One vector is turned by the same rotation once a tick. Each row is the vector after some number of ticks, and that number follows the row.
The counts run from 0 to 724.
12.1 9.2 34.9 24.0 23.1 19.7 -8.4 -13.5 -12.0 10.5 -11.7 -35.6 -8.9
 -12.4 -22.8 11.2 -6.6 -8.6 -38.1 12.2 -16.3 -16.3 17.2 -13.0 -34.3
 -10.7 18.9 -2.2 -7.5 14.1 2.8 -10.3 -24.7 -20.3 -27.5 -22.7 11.5 -42.1
 9.2 -8.1 -0.8 8.9 9.4 -42.3 20.4 5.1 -5.7 -4.6 -7.7 -4.2 -1.4 -> 300
29.9 2.9 -5.4 -12.4 38.7 -24.0 -22.4 -21.7 1.4 -0.9 35.7 13.5 13.6 -18.0
 -27.6 38.6 3.8 4.9 -2.4 29.9 1.5 -10.1 8.9 -15.4 -19.5 6.3 18.4 18.8
 -30.4 12.3 10.0 2.9 -10.9 -12.4 2.9 9.2 -14.4 -10.0 27.6 -41.4 -1.0
 45.1 1.6 -2.2 3.0 -11.0 24.4 12.1 20.0 18.6 -11.9 -> 583
-20.7 -3.9 2.9 25.1 -7.2 -11.9 10.1 3.2 15.2 1.7 20.5 4.2 23.2 -30.0
 25.3 -11.5 3.4 4.8 -22.7 40.6 -9.1 -10.2 4.6 -46.1 -26.2 -4.7 19.3 8.8
 -15.4 7.1 12.2 -19.6 -6.5 19.4 -21.1 6.1 14.1 21.5 2.2 -25.8 -6.2 -11.0
 -16.5 -20.0 20.2 46.7 -4.5 3.3 -7.9 -30.4 -22.5 -> 519
-5.9 8.0 6.5 -19.8 16.3 34.7 23.1 29.3 -7.4 28.2 0.3 9.7 -11.1 -7.8
 -16.5 -0.2 -22.7 2.9 -6.9 -19.4 -45.6 25.2 4.4 16.8 -4.4 7.6 22.8 2.0
 -10.8 -16.2 24.7 25.4 16.5 -4.0 -44.2 -25.5 30.3 -12.7 -26.0 13.7 -3.6
 -22.3 -6.4 -28.1 -6.5 14.7 15.1 -11.9 17.0 -13.5 -4.5 -> 213
24.4 -41.3 -8.1 17.9 -4.9 -4.3 -0.2 30.6 7.5 -31.4 14.2 9.9 -7.0 -30.4
 9.0 39.1 -3.4 1.3 13.6 40.2 -21.3 -14.6 5.5 -25.6 -8.1 -6.8 11.8 0.4
 -5.6 10.5 -3.9 -7.7 -4.9 7.5 23.0 -20.1 8.1 -5.5 32.3 -25.8 8.8 24.1
 -2.1 -16.9 14.2 17.2 -15.0 2.0 -6.1 -28.4 -49.6 -> 186
18.9 -16.5 -21.2 -9.8 0.3 7.4 -4.6 3.4 -22.8 -27.9 13.0 12.2 -4.3 -1.5
 0.5 17.0 -39.2 4.3 5.2 14.7 -34.4 12.9 -14.0 -0.7 34.8 -1.8 46.7 -20.2
 0.8 5.4 12.0 -28.2 -8.6 -16.6 3.8 -5.4 27.8 -0.9 -3.7 17.8 26.1 -8.1
 -0.2 24.3 19.9 6.8 -14.3 14.1 22.3 -10.7 -45.9 -> 276
7.9 7.0 -7.6 -31.3 2.8 -2.8 4.4 -12.6 -25.6 -18.0 15.7 13.4 12.8 7.5
 -2.7 -8.0 -19.2 17.1 26.1 -11.5 -35.4 -0.7 -22.2 1.7 14.7 14.4 35.5
 -35.6 13.3 -9.0 -2.7 -30.3 5.0 -32.5 -5.9 -24.2 24.5 -18.8 -1.6 15.8
 34.1 15.1 11.3 37.9 35.0 -3.6 -23.3 17.4 18.1 -1.0 -33.3 -> 277
-7.2 -5.4 -37.6 0.9 -5.2 -16.9 7.3 49.8 -23.2 -2.8 4.1 9.7 -44.9 -11.7
 7.6 -14.6 1.3 -12.3 14.4 -0.1 -6.3 4.0 -38.8 -9.3 3.4 -17.7 -18.0 -15.9
 19.2 -1.8 0.8 -1.6 13.9 0.5 19.7 -29.0 10.2 -27.2 -32.0 12.7 -16.4 22.3
 -16.3 -17.1 -17.5 -12.6 -12.2 -9.8 -11.9 -21.2 -5.3 -> 401
-15.9 31.0 39.7 5.2 13.6 35.8 12.3 13.8 -13.1 20.6 -8.8 14.4 1.3 41.1
 -11.0 5.3 -16.8 17.3 -16.4 -21.2 -10.1 -1.3 0.3 9.0 28.2 7.6 19.7 -17.7
 10.0 -3.5 12.4 7.5 -38.0 -39.0 -11.9 3.4 6.9 7.0 9.2 38.1 25.0 -8.2
 -9.5 19.1 -23.9 -32.5 -1.3 -10.3 -3.0 12.4 6.7 -> 102
9.6 0.1 -40.6 -17.0 -1.0 -27.9 11.4 22.2 10.0 -17.0 17.2 23.3 -5.3 -7.7
 23.9 -19.1 -14.1 3.6 55.7 17.8 -7.3 -4.6 3.4 12.8 -18.1 -7.2 -2.5 6.6
 14.3 -5.8 20.0 6.3 40.1 19.9 22.3 -23.3 4.2 -18.4 -3.7 -8.2 -31.5 10.3
 -41.6 17.4 -23.4 -2.5 -9.6 13.8 6.2 3.0 8.8 -> 619
-24.6 21.5 -3.0 13.7 -35.1 8.5 45.6 28.8 9.2 -9.0 24.7 -1.6 9.9 11.6
 37.1 -35.8 -7.1 8.1 -0.6 11.6 9.2 -39.9 0.6 -7.6 -3.7 5.4 5.8 -6.3 16.9
 13.3 -13.8 -5.4 -17.4 -12.5 -16.0 3.9 14.5 8.5 -0.4 18.0 -2.3 7.2 -26.0
 -7.7 33.2 5.1 -21.1 -12.7 -44.3 -8.1 7.8 -> 628
-4.2 1.4 -18.6 -39.2 -6.7 -17.9 -7.0 -16.9 -23.1 10.6 -34.1 -5.4 15.3
 15.9 -3.8 -29.7 -2.4 5.0 29.7 -8.2 -6.2 -4.2 -18.2 3.7 3.6 8.6 0.9
 -21.4 27.6 -14.0 -14.6 -43.3 20.9 -11.9 12.5 -26.6 28.0 -4.2 -5.1 6.3
 30.0 -1.7 31.1 27.0 -10.2 5.9 -4.2 0.7 23.3 14.4 -13.8 -> 553
36.3 5.8 -14.8 -11.1 -25.0 0.0 -7.5 -18.9 -27.9 -16.7 44.4 27.1 15.0 7.8
 -2.9 -24.0 -9.9 1.5 11.9 -0.3 30.2 -20.1 3.0 -6.0 -33.4 28.3 0.9 -1.5
 9.3 -4.8 14.0 13.3 -0.3 -33.9 -6.3 -0.7 -20.1 -20.6 -10.0 -39.5 2.1
 22.4 15.5 10.4 38.6 -23.7 -8.3 -12.5 -22.9 27.5 24.8 -> 691
-7.1 43.4 -31.0 -29.5 27.8 -25.4 10.1 -12.4 -23.9 -3.6 -5.1 -36.6 -13.7
 6.3 5.3 -18.4 -22.9 -2.8 -1.9 2.9 -7.9 5.0 -21.9 6.2 20.9 4.9 14.8
 -40.0 16.5 -10.3 -15.0 -25.6 3.1 -9.7 18.9 -33.8 6.3 -19.5 -7.7 25.9
 5.2 20.6 -15.3 16.7 -22.8 -34.9 -12.1 -1.8 -2.0 14.5 18.9 -> 3
-14.9 26.1 -0.1 6.5 22.5 -15.5 9.8 -0.6 17.8 18.2 -10.4 -6.9 -3.6 22.9
 2.9 -15.7 7.3 16.4 -0.3 0.3 12.3 10.2 17.0 8.0 -23.7 -6.2 -22.2 2.0
 -4.5 -8.8 15.4 8.6 1.5 23.4 4.6 2.6 -27.7 -7.1 -11.2 6.0 -36.9 -10.0
 -46.4 24.4 -26.8 -25.8 -2.0 16.8 -12.8 2.9 56.0 -> 507
11.9 -26.4 -13.9 -9.5 -13.2 3.5 -12.2 -11.7 -1.5 -26.6 -18.4 -11.1 -11.3
 -8.0 2.5 -1.3 -40.1 -20.5 2.1 13.2 -35.9 16.0 -29.9 30.8 46.8 -20.7
 40.5 -8.8 10.2 3.6 2.2 -49.3 27.8 13.0 -4.0 -0.1 16.3 -7.3 -6.0 19.0
 10.9 -10.8 -15.8 18.5 5.6 6.2 20.6 15.1 18.0 3.5 -22.8 -> 551
1.5 6.2 15.6 3.7 -9.5 -16.7 16.9 18.6 35.3 7.1 34.5 -4.1 -0.8 -28.5
 -12.4 11.7 37.5 13.3 -20.3 -20.0 30.9 0.7 11.9 -28.3 -14.2 21.8 -32.6
 9.4 -14.1 -1.6 -8.8 26.1 -27.5 6.6 6.3 32.9 -29.9 -0.9 -12.1 -17.8 11.3
 13.1 5.7 -24.1 16.8 -30.6 -11.2 0.3 -23.8 -11.2 -3.9 -> 694
-42.3 0.9 24.6 1.2 -18.6 5.9 24.3 2.7 33.8 28.5 -35.6 -9.2 13.5 22.4 6.0
 -17.0 34.8 21.4 3.7 -40.1 13.0 9.3 10.7 -3.7 -10.3 9.7 -41.6 17.0 -0.2
 -13.6 -11.8 5.1 9.0 21.0 1.7 11.9 3.4 25.2 -14.4 11.6 6.9 -27.2 5.6 6.1
 -11.7 -3.2 0.7 -9.9 -2.2 -14.0 20.9 -> 45
12.9 -8.3 27.3 -4.0 12.5 1.1 -16.1 -17.4 30.3 0.3 -34.2 9.7 9.6 16.9
 -25.3 6.1 27.3 13.6 -2.5 13.6 -30.3 -6.1 25.5 48.9 -1.5 -0.2 -3.3 11.4
 5.1 -22.7 -13.5 8.3 6.9 0.0 -5.1 -5.3 -25.8 25.2 18.0 -36.4 12.7 11.1
 20.8 -9.9 -4.2 1.8 35.1 38.2 2.3 15.6 -3.0 -> 484
-5.5 19.8 -5.3 13.9 7.0 -0.5 1.5 39.8 -22.8 6.7 -9.6 10.1 -34.3 -28.6
 10.0 3.2 8.2 -20.1 13.3 -0.5 3.6 8.1 -33.8 -19.9 4.4 -12.4 -28.6 -35.6
 29.7 -22.1 22.3 0.1 -4.9 -6.3 7.1 -47.2 -5.7 -29.5 -6.5 25.1 -17.3 0.5
 -11.6 -8.7 -31.5 -11.9 -36.0 14.2 4.9 -34.3 -18.4 -> 400
-15.7 26.7 -24.5 -21.6 16.7 -29.0 10.1 -11.8 14.7 15.7 0.0 -24.1 19.1
 -18.3 26.2 11.0 -12.5 5.7 -1.7 4.7 9.2 51.1 18.4 -26.3 22.8 18.1 -5.1
 -9.2 -15.6 -18.5 7.2 6.9 14.3 35.6 24.0 -5.9 7.2 1.9 -16.9 9.5 -1.2
 -32.8 -9.0 20.7 -37.1 -13.3 -21.4 9.7 29.4 -15.9 16.5 -> 221
-17.4 -18.2 -33.7 -16.3 11.3 -21.9 -7.8 -13.4 -5.2 -10.0 21.4 17.7 -11.1
 16.5 -17.9 -6.1 -19.3 9.8 1.6 -23.2 -5.9 20.5 -36.3 2.1 40.6 -1.8 24.1
 19.6 -30.8 1.0 5.5 -4.2 27.8 2.3 2.1 17.9 3.9 23.5 -21.7 18.6 -5.5 14.8
 -10.9 38.2 -1.6 18.7 45.8 -2.3 7.4 23.5 4.9 -> 217
-14.9 -0.9 18.2 47.4 4.1 -5.5 -2.9 22.4 20.6 10.3 21.4 16.1 -1.2 -3.7
 3.6 5.1 30.0 19.6 9.4 -4.5 18.9 -9.5 -0.3 -22.5 -44.7 -26.6 -17.5 -7.4
 -16.4 11.1 32.6 15.3 -21.0 2.1 -0.3 21.5 -29.8 6.0 9.7 4.3 -23.9 -11.1
 -33.8 11.0 8.7 8.6 -12.8 11.4 -30.1 -21.2 7.5 -> 233
-23.6 49.8 12.4 0.4 32.7 -48.3 9.5 4.3 37.8 7.0 11.4 -17.0 -6.4 -44.6
 6.8 9.7 39.3 16.4 5.8 2.5 10.5 1.7 -12.8 -12.4 -13.5 -0.6 -34.3 -19.8
 11.7 -11.9 0.9 -4.9 -4.3 6.8 1.4 -8.9 -23.8 -0.8 -6.6 -1.2 -0.9 11.8
 -20.8 -1.2 -4.3 -8.3 -20.7 32.8 -5.9 -26.3 -5.4 -> 458
-17.3 1.3 12.7 19.6 9.1 4.8 31.0 30.4 17.0 -5.7 8.4 -29.3 -3.4 -2.4 22.5
 11.8 15.6 19.8 -32.6 14.7 10.8 -12.0 16.6 -26.9 -2.6 -2.1 4.0 5.2 -10.6
 18.1 -15.0 48.1 -35.3 3.2 10.0 5.9 -1.0 19.1 14.3 15.5 -18.1 7.0 -7.0
 -36.7 -21.4 13.2 -19.5 -22.3 -17.5 -29.1 -6.7 -> 410
5.6 -7.4 -35.0 -9.1 3.6 -8.5 -8.1 -9.8 -20.4 -30.8 8.1 -8.0 -9.5 -6.2
 6.7 27.1 -19.2 3.8 15.8 10.1 -22.8 31.6 -21.4 6.4 37.7 26.5 14.9 -39.4
 15.9 -28.0 0.1 -5.1 8.9 -1.8 8.9 -35.0 -0.1 10.5 1.7 8.2 0.6 11.0 2.6
 32.5 6.4 6.9 -18.6 30.0 23.0 -22.2 -37.4 -> 1
-25.2 37.0 -12.8 2.5 18.7 0.0 -5.3 11.1 -16.8 1.5 26.1 -10.1 -23.7 -36.6
 10.2 4.6 -11.5 -20.4 -7.7 -19.9 8.2 25.3 -40.1 -18.4 10.3 -2.9 3.0
 -35.6 -3.4 -10.5 17.2 -15.0 -9.2 -12.8 -16.6 -20.8 8.3 -20.1 -17.9 41.7
 -4.8 -22.7 -3.2 6.6 -9.2 7.5 -24.6 17.9 21.3 -33.0 -21.0 -> 675
-44.4 21.5 -0.7 -16.5 3.7 -26.0 47.6 14.5 8.6 34.7 6.6 -2.4 5.3 17.2 5.3
 -31.7 11.5 31.3 -14.8 -8.4 -6.9 10.9 -17.6 -31.6 19.5 16.8 12.6 -24.0
 -5.3 -26.3 -9.4 -34.4 -16.6 0.0 -9.0 15.9 12.9 38.0 -25.4 17.0 26.9 3.8
 -8.2 19.6 -8.9 -3.7 -19.0 -12.3 -16.2 -4.8 -7.9 -> 280
21.7 -23.4 7.7 12.4 -18.8 5.1 -20.9 -27.6 -11.6 11.5 -8.4 5.8 25.2 12.8
 -9.1 -13.4 9.9 -8.7 -17.4 27.3 15.2 2.6 24.8 -17.7 -36.1 15.7 -9.0 -4.2
 15.6 -29.4 3.4 -7.1 -8.3 9.5 9.1 6.9 -24.8 15.4 10.3 -73.0 -1.9 -5.2
 26.7 -10.8 14.3 3.0 12.7 10.1 -7.3 11.2 17.4 -> 357
-4.0 23.1 1.9 -13.6 -15.8 -21.7 21.9 -13.5 10.6 7.2 21.2 -24.3 18.0
 -22.4 21.9 -9.5 9.2 -0.1 -3.3 8.2 22.9 5.9 17.6 -30.1 -0.8 56.4 -24.4
 3.9 15.4 -33.6 -17.7 -10.9 -1.2 19.1 11.9 -11.0 7.3 7.6 -6.0 -40.2 13.4
 21.9 12.4 -2.2 12.4 -18.5 -17.5 -15.0 -19.4 -10.4 21.8 -> 132
-2.0 18.4 -24.9 -6.5 2.1 -27.7 -19.6 -51.4 -30.5 -19.4 21.8 -39.6 12.3
 -10.0 6.7 1.4 -8.9 -13.5 -3.4 4.8 41.5 -9.0 -24.9 -32.6 8.3 13.8 5.6
 7.6 -16.5 6.0 -20.3 -16.2 8.6 -4.6 13.7 -4.0 0.1 -5.8 1.6 3.4 9.5 34.8
 17.7 19.9 25.5 -0.2 0.5 -24.8 6.7 18.9 17.5 -> 130
-16.6 -25.5 -37.8 -0.7 -1.1 -53.2 -12.3 -31.7 -1.6 -13.1 -7.3 -18.3 1.7
 12.9 7.6 -16.4 28.0 18.3 24.9 7.5 10.9 -7.3 -17.4 -34.9 1.9 -3.3 -4.6
 0.2 -1.9 -3.9 -25.0 -22.1 15.8 27.0 39.5 -13.7 0.7 34.5 3.1 -18.0 5.8
 40.3 8.3 32.6 18.8 30.6 5.3 -3.6 -4.8 -2.0 0.5 -> 680
3.3 17.0 -44.4 -8.8 19.4 -41.5 -1.7 16.9 21.7 -29.6 18.9 13.9 6.2 12.7
 35.3 -0.2 -11.6 8.8 38.1 15.3 10.9 -15.1 -1.7 11.1 -6.5 -29.7 -9.4
 -13.6 0.6 15.4 9.1 12.6 16.2 9.6 28.1 -7.5 -13.0 8.4 15.3 11.6 -20.8
 7.6 -30.7 33.2 -41.5 -17.9 -9.9 20.6 10.6 5.7 -11.1 -> 620
-16.1 12.7 0.1 21.0 11.1 20.1 9.7 -4.1 -31.8 10.0 -3.4 -28.8 -29.4 -2.5
 16.0 -5.7 -34.9 -7.9 -19.0 21.6 -11.7 6.9 -21.2 -22.2 6.5 7.4 32.6 -7.5
 10.1 -21.8 18.0 -28.0 -5.5 7.9 -19.3 -31.7 16.7 -11.6 2.1 18.2 -22.4
 10.5 -36.6 0.0 9.9 41.3 -0.4 -27.1 -19.1 -17.1 18.9 -> 65
-5.7 -19.1 18.9 30.2 -12.6 27.9 28.1 29.4 6.4 -6.4 13.6 -6.4 -32.0 14.1
 0.9 16.7 18.7 23.1 -14.6 7.0 -8.5 -11.1 12.9 -2.5 -4.3 12.9 5.7 11.9
 -2.1 4.3 -9.7 44.5 -28.6 -0.2 2.1 -9.5 -2.6 23.4 29.7 8.1 -4.9 25.4
 -12.9 -22.3 13.4 17.8 -5.4 -22.0 -40.3 -31.0 -10.7 -> 411
